Named moves (each a turn or a mirror), then the moves between two rows, first move first; the first pair answered
q_120:
12  -5  2  12  8  4  -1  -12  1  4  -2  -2  0  -10  0  1  -5  3  -4  0  -12  ->  7  -1  -3  14  4  2  1  -8  -1  7  3  -6  -2  -13  4  4  -4  6  -7  0  -12
-4  15  2  -10  -12  8  -14  -14  -2  -12  21  -13  0  2  -11  -15  -18  -10  -10  8  -21  ->  -3  14  4  -10  -11  8  -14  -15  -2  -13  20  -12  1  2  -12  -16  -18  -10  -8  7  -20
2  3  -2  10  10  10  2  6  -10  9  -1  5  1  -3  -3  6  13  10  3  -8  2  ->  5  -1  1  10  12  11  0  4  -9  7  -4  8  3  0  -5  4  13  8  4  -9  3
q_529:
-8  5  0  -6  -9  12  0  -2  -2  -3  29  -7  -3  -6  1  -5  1  5  -18  3  -8  ->  -18  -4  -1  -28  -4  -2  -1  0  13  3  15  4  5  -1  -4  0  10  -4  1  4  3
4  -13  11  10  6  10  2  -6  -6  -5  -7  7  1  6  3  0  1  2  -2  -7  3  ->  6  -13  11  2  3  11  -2  -10  -4  -9  -4  6  3  8  -1  -3  -2  -3  -4  -5  -1
-11  0  -5  5  6  -3  4  4  -3  11  -4  1  1  -3  4  11  3  4  6  -3  12  ->  -1  4  -4  10  -1  9  -1  -3  -10  1  11  -8  -2  -6  2  1  -6  5  -11  -1  -2
q_411:
10  -2  -1  4  6  15  3  -3  -5  5  8  5  -6  4  -2  -9  1  6  -4  -8  -4  ->  11  -3  0  1  7  16  2  -5  -3  3  6  6  -5  4  -4  -10  0  4  -4  -8  -4
3  5  1  18  7  4  -3  8  8  -21  11  2  -5  5  -3  3  11  -8  -8  3  3  ->  4  4  3  18  10  3  -2  7  9  -21  8  5  -4  6  -4  2  12  -8  -5  2  4
6  0  2  -3  13  4  -2  -8  4  2  -4  8  3  1  -3  -2  5  -1  2  -2  6  ->  5  5  -4  -10  2  4  -6  -9  3  -1  8  0  1  -3  -4  -7  3  -3  -7  2  -2
Pairs:
Between the rows of a pair lie two moves.
-17  17  -17  -14  -21  -13  2  -2  1  7  10  -10  -5  -5  1  0  7  -2  -11  5  -5  ->  -18  7  -7  -1  0  -18  11  5  3  18  -15  6  -3  3  5  11  16  3  11  -3  14 => q_529, q_411
1  5  5  14  -6  3  7  3  -9  11  1  4  -8  3  2  -6  4  10  -3  -5  -1  ->  -3  -2  4  -12  -6  -7  1  1  5  10  -7  11  2  6  -5  -7  8  1  9  -2  2 => q_529, q_529
6  6  3  22  10  7  14  7  -17  8  7  4  -4  -1  6  10  -1  14  -9  -1  -7  ->  6  8  -4  -10  -9  4  1  -2  -6  -5  22  -2  2  -3  -5  -3  -6  0  -18  9  -23 => q_529, q_120
-13  8  -9  9  -7  -2  8  8  1  5  7  -9  1  -4  7  1  -4  5  -11  0  3  ->  2  -5  3  -10  -3  1  -4  -5  11  -8  2  1  12  2  -8  -13  -8  -9  -5  2  -4 => q_529, q_120
10  -4  11  12  14  4  2  -6  -5  -2  -10  7  2  4  -2  -2  0  -2  6  -3  1  ->  10  -6  10  2  12  3  -3  -8  -1  -5  -9  8  4  4  -7  -5  -1  -8  6  -2  -1 => q_529, q_529
19  -6  10  -17  -1  10  5  -1  -2  0  6  -1  18  -7  -6  -2  -3  -10  8  -20  4  ->  5  2  0  -3  -3  4  15  12  -7  14  7  -7  11  -12  6  12  3  1  7  -23  13 => q_529, q_120
-5  6  -11  -26  -15  -20  -2  0  17  -23  10  -11  6  -6  -13  -2  -3  -2  -2  9  -17  ->  -5  -4  3  8  17  -21  15  11  11  -4  -23  7  5  3  -3  16  9  12  24  -5  11 => q_411, q_411
9  4  8  0  10  10  -11  -22  0  -12  10  0  -4  -1  -24  -15  -8  -8  -8  9  -11  ->  -18  8  -9  -24  2  -12  -9  -10  14  2  7  -1  -1  -3  -21  -2  5  -10  4  13  0 => q_120, q_529
10  -1  10  -4  -3  9  0  -8  2  -4  3  -1  -2  -6  -15  -14  -8  -14  -2  -9  -11  ->  -5  5  -2  -18  -12  -1  0  -1  8  1  7  -6  -2  -9  -12  -9  -4  -16  -1  -5  -9 => q_529, q_411
-4  -11  3  -5  12  -6  2  0  8  3  -13  11  7  -2  0  5  11  -4  14  -7  4  ->  -9  -9  -3  -15  5  -10  0  1  12  3  -9  7  7  -4  -1  5  11  -6  12  -4  2 => q_120, q_411
-8  11  -8  1  -13  7  -1  0  -4  -1  15  -7  -2  -7  2  -5  -4  3  -12  4  -12  ->  -19  7  -9  4  -3  -4  6  9  1  12  -1  1  0  -3  7  8  7  6  6  0  5 => q_529, q_529
-10  3  -4  -6  -5  -2  -2  0  9  4  3  -2  7  -9  2  6  2  -5  -3  3  0  ->  -6  5  -3  7  -4  4  1  0  2  3  6  -5  2  -11  6  5  -1  -1  -9  1  -2 => q_411, q_529
-4  0  -3  -4  -5  5  -8  -2  3  -2  4  -11  -5  2  -2  6  1  2  -6  1  -7  ->  -4  -4  0  -10  0  1  -8  -1  8  -1  -4  -4  -1  6  -4  8  4  -1  3  0  -1 => q_529, q_120
7  -7  13  14  15  9  3  -2  -11  0  -5  15  -8  8  -6  14  -4  2  11  -5  20  ->  1  -9  10  -3  12  0  1  0  -2  2  -8  19  -2  9  -10  15  1  -5  19  -2  22 => q_411, q_529
-15  -8  -17  -15  -10  -5  -1  -2  11  0  -7  4  0  1  0  7  -9  -4  6  -5  8  ->  -12  -4  -15  13  -5  4  8  3  -1  5  -8  1  -8  -1  9  13  -11  8  1  -10  11 => q_120, q_529
-34  4  1  -4  4  -4  -9  12  4  6  -6  -8  -13  2  8  11  -2  9  -2  4  9  ->  -19  3  10  19  10  10  -7  7  -7  0  -5  -8  -17  3  10  7  -10  14  -10  1  4 => q_411, q_529
15  -16  11  -17  -2  12  -17  -23  6  -21  -3  14  13  1  -20  -21  -8  -24  -1  0  -10  ->  -32  7  -24  -29  -26  -15  -6  6  9  5  12  -6  4  -13  -2  3  7  -14  -5  6  2 => q_120, q_529
-16  10  -11  20  0  -2  11  15  -8  17  6  -5  -11  -8  16  12  7  16  -2  0  8  ->  21  -11  17  22  19  17  2  -8  -5  -5  -9  14  -1  4  -1  -7  -3  6  5  -5  0 => q_120, q_529
-16  9  -13  9  -8  1  5  9  -13  13  3  -7  -10  -8  5  9  15  7  -9  -1  9  ->  -14  0  -6  5  4  -3  6  9  -6  15  -13  5  -4  -2  2  13  18  4  6  -5  18 => q_411, q_120
-8  4  -6  19  6  -14  14  17  -11  19  -3  -5  -13  -5  16  20  13  15  5  0  12  ->  30  -10  18  27  17  11  4  -8  -17  -6  -3  3  -8  2  1  -3  -3  7  -3  -2  -6 => q_120, q_529
0  4  -8  -26  -11  -16  -3  13  3  -4  5  -5  -6  -2  -7  -6  0  -6  13  25  -7  ->  -4  4  -6  2  4  -16  10  23  -4  10  -9  -1  -12  -1  4  9  6  7  22  17  9 => q_120, q_529
-7  -10  2  14  -1  -7  13  4  -1  7  -3  6  -6  -6  14  12  5  12  4  -7  -1  ->  10  -12  9  5  -8  5  2  -11  -1  -11  9  3  -2  -6  5  -6  -6  3  -9  -3  -18 => q_529, q_120
5  -4  8  -15  -17  -7  -13  -10  4  0  5  10  7  8  -13  -19  1  1  -8  13  -15  ->  -14  -1  3  -1  -5  -19  2  8  3  22  -10  14  4  9  0  2  14  12  8  6  9 => q_529, q_120
-10  4  -5  -1  10  -12  0  2  8  14  -1  7  3  9  2  7  0  5  1  -19  11  ->  -3  2  -4  -18  3  -11  -10  -6  13  4  5  7  7  10  -7  -3  -5  -4  -3  -15  0 => q_120, q_411
5  -7  -8  -6  19  -8  -5  4  4  -15  -9  3  -5  6  -14  4  -11  -7  12  -2  -8  ->  -7  7  -21  -2  5  -10  -2  12  -3  -10  6  -11  -13  -2  -5  9  -11  -1  -2  0  -12 => q_120, q_529
4  -3  6  7  8  16  7  -7  -1  -14  -8  -4  -3  2  -7  -6  -4  -6  2  3  -12  ->  -6  -5  0  -13  5  5  4  -5  9  -11  -9  -2  2  3  -11  -4  1  -12  10  6  -8 => q_411, q_529
0  5  -1  -11  2  2  -9  11  6  -13  -6  -17  -9  -3  -16  4  -10  6  -7  9  2  ->  2  -1  5  -3  14  2  -4  13  5  -9  -18  -9  -9  1  -14  9  -6  9  3  5  10 => q_411, q_411
-12  1  -14  -2  -10  20  1  5  0  14  -8  -9  -4  -1  3  0  -4  1  6  0  0  ->  -3  0  -8  8  -6  28  1  1  -5  10  -9  -8  -5  0  2  -4  -8  3  3  -2  -2 => q_411, q_529
-15  -1  -1  2  16  -13  13  16  3  15  -20  7  3  2  3  15  11  7  20  -8  18  ->  -20  15  -19  -24  -20  -12  -1  9  5  1  16  -15  0  -9  -3  0  1  -3  -9  6  -9 => q_411, q_411
5  13  0  -5  -27  -4  6  7  -15  1  35  -24  -16  -6  -10  -7  -12  -4  -34  16  -16  ->  25  -14  33  31  24  0  20  6  -16  11  -17  12  -9  13  -8  4  -3  3  7  -4  15 => q_411, q_120
-12  -5  7  -1  3  -4  -5  9  7  1  -12  7  7  0  -3  -1  7  -1  7  2  7  ->  -1  -1  8  2  -7  7  -11  2  1  -10  2  -1  4  -4  -7  -12  -3  -2  -10  6  -8 => q_529, q_529
3  2  6  -9  0  -8  -9  3  9  -7  -17  5  -1  0  -6  6  13  0  8  1  5  ->  2  6  2  -15  -10  -7  -13  1  9  -12  -6  -2  -2  -3  -8  1  10  -3  -2  5  -4 => q_411, q_120
-6  12  -1  1  1  -2  1  9  10  3  -3  -13  7  3  15  14  8  -2  2  7  8  ->  8  8  9  17  10  10  2  2  4  -3  -7  -9  6  5  14  9  3  -1  0  2  6 => q_120, q_529
2  7  -18  3  4  3  18  -18  1  9  5  7  -6  -4  6  4  -8  14  0  -7  0  ->  0  2  -18  -15  3  -3  13  -21  11  7  1  12  0  -2  0  2  -6  7  7  -6  1 => q_529, q_529
-12  12  0  21  5  -4  10  10  -7  7  -4  -3  -9  1  11  14  -1  18  -8  -8  3  ->  11  -2  11  -14  0  2  -11  -14  8  -18  1  4  5  8  -11  -11  -11  -4  -10  0  -17 => q_120, q_411
-1  -16  -10  7  -1  -1  -1  11  11  3  -14  8  7  -5  -6  1  1  11  -7  -4  -12  ->  -3  -14  -13  3  -7  -2  -2  11  12  2  -9  5  6  -7  -7  0  0  9  -11  -3  -15 => q_411, q_120
1  -4  3  -9  -7  1  -3  -4  -2  -10  5  -13  5  0  8  9  -8  -12  -2  5  -15  ->  -4  -2  3  10  1  1  7  5  -8  1  -3  -12  0  0  17  19  -4  -1  2  0  -5 => q_529, q_529
6  0  5  47  15  14  16  5  -13  8  -12  0  -9  0  13  7  -1  21  1  -8  8  ->  8  11  -8  10  -20  18  -4  -8  -7  -13  23  -19  -7  -10  1  -14  -14  5  -28  8  -24 => q_529, q_120
21  -5  14  -5  -10  4  6  -13  2  -20  0  13  5  12  -4  -11  -7  -2  -4  -4  5  ->  -3  6  -6  -22  -28  -11  7  -2  7  -12  12  2  2  4  2  -3  0  -2  -8  2  7 => q_120, q_529
